In the data rows, 50 means zero.
Here are some points, one per row:
(35, 70, 50, 27, 56, 29, 62, 56, 66, 46, 2, 33, 0, 75, 60, 48, 33, 49, 63, 51, 42, 56, 26, 45, 81, 50, 43, 37, 33,
 39, 47, 76, 99, 27, 27, 46, 60, 47, 45, 68, 72, 8, 47)
(53, 51, 46, 45, 65, 39, 49, 67, 68, 36, 10, 42, 27, 72, 48, 31, 45, 56, 67, 58, 46, 47, 45, 45, 79, 34, 47, 42, 32,
 38, 60, 82, 67, 27, 57, 52, 45, 61, 59, 73, 21, 16, 51)
(50, 53, 38, 56, 42, 46, 49, 73, 64, 34, 31, 31, 36, 70, 42, 30, 30, 59, 62, 55, 49, 48, 47, 48, 70, 39, 55, 40, 36,
 44, 72, 77, 57, 30, 60, 55, 43, 60, 68, 50, 9, 50, 30)
(43, 49, 44, 54, 38, 44, 52, 71, 53, 36, 46, 27, 40, 68, 38, 36, 20, 59, 58, 55, 49, 50, 46, 51, 62, 43, 59, 43, 41,
 48, 63, 72, 28, 36, 41, 56, 47, 52, 76, 29, 19, 45, 39)
(46, 54, 49, 45, 50, 48, 58, 72, 49, 38, 61, 31, 46, 65, 39, 49, 21, 59, 53, 55, 50, 51, 50, 50, 54, 42, 59, 45, 42,
 56, 59, 67, 10, 39, 39, 55, 49, 56, 72, 24, 47, 29, 32)
(44, 61, 46, 41, 47, 50, 67, 73, 47, 36, 63, 43, 55, 63, 37, 56, 26, 62, 57, 58, 54, 49, 49, 52, 58, 37, 58, 50, 43,
 60, 59, 59, 8, 51, 42, 56, 50, 68, 57, 30, 72, 34, 34)
(50, 61, 46, 48, 46, 51, 68, 70, 35, 38, 53, 48, 60, 61, 38, 58, 34, 63, 61, 58, 57, 47, 42, 55, 60, 40, 58, 52, 45,
 59, 60, 47, 15, 54, 41, 56, 61, 82, 31, 31, 73, 47, 43)
(43, 56, 45, 59, 51, 55, 66, 63, 25, 45, 50, 48, 64, 56, 41, 63, 43, 59, 59, 57, 55, 48, 40, 61, 52, 46, 59, 54, 49,
 53, 58, 44, 22, 48, 39, 56, 71, 82, 7, 43, 56, 48, 42)
(42, 54, 39, 63, 52, 56, 72, 54, 21, 46, 52, 49, 69, 53, 37, 67, 55, 52, 59, 55, 55, 48, 44, 63, 44, 50, 62, 57, 48,
 49, 60, 42, 30, 43, 39, 57, 82, 63, 11, 64, 46, 47, 41)
(50, 50, 38, 61, 49, 59, 76, 45, 30, 44, 56, 48, 75, 52, 34, 60, 68, 52, 56, 57, 55, 47, 46, 60, 46, 45, 63, 58, 48,
 50, 59, 43, 40, 39, 42, 62, 88, 31, 17, 67, 48, 48, 44)
(49, 47, 44, 60, 56, 66, 75, 32, 38, 39, 53, 53, 80, 48, 35, 52, 73, 51, 57, 60, 58, 45, 46, 59, 51, 42, 58, 58, 47,
 55, 56, 43, 54, 38, 45, 60, 77, 9, 24, 43, 48, 48, 43)
(43, 46, 46, 60, 69, 79, 68, 19, 54, 42, 52, 62, 79, 38, 37, 43, 68, 52, 60, 62, 62, 40, 40, 61, 49, 51, 58, 62, 43,
 53, 54, 38, 65, 41, 35, 62, 63, 17, 43, 28, 48, 48, 44)
(46, 43, 44, 58, 76, 95, 39, 10, 50, 44, 59, 67, 62, 35, 42, 37, 53, 55, 60, 64, 64, 35, 37, 63, 50, 46, 62, 69, 45,
 49, 47, 40, 68, 43, 31, 64, 57, 31, 60, 40, 57, 55, 42)
(52, 40, 43, 56, 82, 81, 8, 49, 31, 45, 65, 77, 46, 33, 54, 39, 53, 60, 60, 64, 65, 29, 36, 66, 48, 45, 64, 75, 44,
 40, 44, 42, 71, 48, 28, 70, 40, 24, 63, 52, 66, 65, 39)
(53, 31, 36, 62, 85, 29, 11, 54, 41, 45, 97, 87, 0, 29, 51, 54, 67, 59, 56, 66, 74, 17, 46, 78, 45, 51, 71, 79, 29,
 46, 55, 40, 62, 51, 47, 70, 23, 26, 38, 48, 60, 68, 51)
(22, 24, 69, 78, 48, 33, 31, 30, 47, 58, 26, 20, 55, 49, 33, 25, 87, 42, 44, 52, 48, 36, 61, 8, 19, 86, 47, 23, 43,
 49, 63, 75, 32, 59, 56, 42, 25, 53, 49, 63, 99, 78, 45)
(35, 41, 61, 79, 46, 26, 29, 33, 49, 64, 35, 44, 62, 31, 52, 15, 39, 48, 42, 41, 52, 50, 60, 28, 42, 85, 37, 35, 50,
 54, 67, 48, 37, 56, 69, 37, 41, 40, 47, 67, 89, 49, 53)
(34, 44, 65, 74, 32, 40, 33, 43, 49, 60, 49, 45, 61, 37, 64, 32, 38, 56, 38, 45, 52, 50, 56, 37, 47, 73, 33, 36, 51,
 65, 65, 23, 53, 40, 70, 39, 37, 46, 54, 70, 76, 36, 68)
(37, 42, 75, 64, 27, 48, 39, 51, 46, 60, 63, 44, 58, 40, 58, 41, 47, 61, 38, 45, 55, 53, 54, 43, 52, 68, 33, 38, 53,
 79, 53, 25, 71, 52, 67, 43, 41, 54, 59, 71, 58, 30, 70)
(48, 44, 78, 48, 28, 49, 47, 49, 46, 60, 60, 45, 51, 42, 58, 46, 52, 64, 37, 48, 56, 50, 48, 45, 51, 63, 35, 39, 54,
 81, 44, 27, 68, 73, 62, 43, 40, 52, 58, 73, 38, 33, 57)
(53, 51, 76, 32, 33, 40, 47, 43, 51, 59, 54, 51, 48, 44, 60, 48, 59, 58, 37, 47, 53, 51, 49, 45, 54, 55, 35, 41, 56,
 76, 36, 24, 54, 74, 51, 41, 40, 49, 57, 73, 25, 47, 41)
(52, 62, 73, 23, 46, 30, 47, 41, 57, 60, 50, 55, 50, 45, 62, 54, 62, 53, 39, 45, 50, 55, 46, 46, 55, 50, 36, 45, 60,
 68, 25, 29, 43, 60, 54, 42, 46, 49, 62, 69, 22, 70, 38)
(54, 76, 66, 25, 62, 35, 54, 44, 58, 61, 51, 55, 50, 46, 65, 58, 60, 49, 35, 43, 48, 58, 45, 49, 55, 47, 37, 45, 65,
 64, 25, 47, 40, 52, 57, 41, 47, 50, 65, 63, 25, 89, 53)
(52, 89, 56, 25, 66, 53, 51, 50, 58, 61, 52, 54, 45, 48, 63, 60, 63, 42, 31, 39, 46, 59, 51, 50, 51, 47, 41, 44, 71,
 53, 35, 58, 42, 57, 61, 39, 49, 50, 63, 52, 29, 87, 71)
(58, 91, 38, 20, 52, 62, 38, 50, 57, 61, 54, 52, 47, 47, 57, 62, 68, 33, 34, 36, 43, 59, 51, 50, 44, 51, 48, 47, 73,
 41, 40, 63, 47, 60, 65, 40, 45, 54, 58, 38, 33, 65, 78)
(73, 81, 28, 38, 32, 53, 38, 47, 57, 60, 53, 59, 51, 45, 58, 64, 71, 29, 36, 36, 41, 57, 54, 52, 37, 47, 51, 54, 80,
 30, 34, 66, 56, 59, 61, 43, 44, 61, 59, 28, 43, 43, 69)
(81, 47, 31, 64, 32, 49, 50, 50, 66, 60, 53, 57, 50, 51, 60, 71, 64, 21, 41, 30, 31, 66, 53, 63, 43, 39, 51, 58, 83,
 17, 32, 55, 60, 65, 60, 41, 42, 62, 62, 29, 56, 39, 56)
(82, 6, 40, 49, 37, 50, 59, 52, 70, 59, 45, 54, 54, 55, 62, 71, 41, 21, 50, 31, 22, 74, 80, 85, 31, 39, 44, 57, 59,
 16, 40, 51, 66, 64, 58, 38, 45, 62, 53, 33, 65, 55, 59)
(71, 0, 41, 37, 46, 56, 66, 58, 66, 54, 57, 71, 57, 54, 65, 78, 10, 25, 62, 38, 18, 75, 99, 0, 17, 37, 47, 69, 28,
 18, 39, 48, 75, 64, 45, 43, 50, 59, 33, 35, 49, 70, 71)
Along one direction, these points spread out more than along any other. Take the direction at right angles to it along which they spread out most. Go by this last direction. For each point below, how far along it does it lie, from 0 to 99? 50 is the average, and the first point above lies past it. One standard deviation of the points above along it is 16.
(34, 44, 65, 74, 32, 40, 33, 43, 49, 60, 49, 45, 61, 37, 64, 32, 38, 56, 38, 45, 52, 50, 56, 37, 47, 73, 33, 36, 51,
 65, 65, 23, 53, 40, 70, 39, 37, 46, 54, 70, 76, 36, 68) 39
(58, 91, 38, 20, 52, 62, 38, 50, 57, 61, 54, 52, 47, 47, 57, 62, 68, 33, 34, 36, 43, 59, 51, 50, 44, 51, 48, 47, 73,
 41, 40, 63, 47, 60, 65, 40, 45, 54, 58, 38, 33, 65, 78) 51
(43, 56, 45, 59, 51, 55, 66, 63, 25, 45, 50, 48, 64, 56, 41, 63, 43, 59, 59, 57, 55, 48, 40, 61, 52, 46, 59, 54, 49,
 53, 58, 44, 22, 48, 39, 56, 71, 82, 7, 43, 56, 48, 42) 55
(49, 47, 44, 60, 56, 66, 75, 32, 38, 39, 53, 53, 80, 48, 35, 52, 73, 51, 57, 60, 58, 45, 46, 59, 51, 42, 58, 58, 47,
 55, 56, 43, 54, 38, 45, 60, 77, 9, 24, 43, 48, 48, 43) 37
(82, 6, 40, 49, 37, 50, 59, 52, 70, 59, 45, 54, 54, 55, 62, 71, 41, 21, 50, 31, 22, 74, 80, 85, 31, 39, 44, 57, 59,
 16, 40, 51, 66, 64, 58, 38, 45, 62, 53, 33, 65, 55, 59) 52
(46, 43, 44, 58, 76, 95, 39, 10, 50, 44, 59, 67, 62, 35, 42, 37, 53, 55, 60, 64, 64, 35, 37, 63, 50, 46, 62, 69, 45,
 49, 47, 40, 68, 43, 31, 64, 57, 31, 60, 40, 57, 55, 42) 28
(50, 50, 38, 61, 49, 59, 76, 45, 30, 44, 56, 48, 75, 52, 34, 60, 68, 52, 56, 57, 55, 47, 46, 60, 46, 45, 63, 58, 48,
 50, 59, 43, 40, 39, 42, 62, 88, 31, 17, 67, 48, 48, 44) 42
(52, 40, 43, 56, 82, 81, 8, 49, 31, 45, 65, 77, 46, 33, 54, 39, 53, 60, 60, 64, 65, 29, 36, 66, 48, 45, 64, 75, 44,
 40, 44, 42, 71, 48, 28, 70, 40, 24, 63, 52, 66, 65, 39) 25
(50, 61, 46, 48, 46, 51, 68, 70, 35, 38, 53, 48, 60, 61, 38, 58, 34, 63, 61, 58, 57, 47, 42, 55, 60, 40, 58, 52, 45,
 59, 60, 47, 15, 54, 41, 56, 61, 82, 31, 31, 73, 47, 43) 61
(50, 53, 38, 56, 42, 46, 49, 73, 64, 34, 31, 31, 36, 70, 42, 30, 30, 59, 62, 55, 49, 48, 47, 48, 70, 39, 55, 40, 36,
 44, 72, 77, 57, 30, 60, 55, 43, 60, 68, 50, 9, 50, 30) 79
(22, 24, 69, 78, 48, 33, 31, 30, 47, 58, 26, 20, 55, 49, 33, 25, 87, 42, 44, 52, 48, 36, 61, 8, 19, 86, 47, 23, 43,
 49, 63, 75, 32, 59, 56, 42, 25, 53, 49, 63, 99, 78, 45) 36
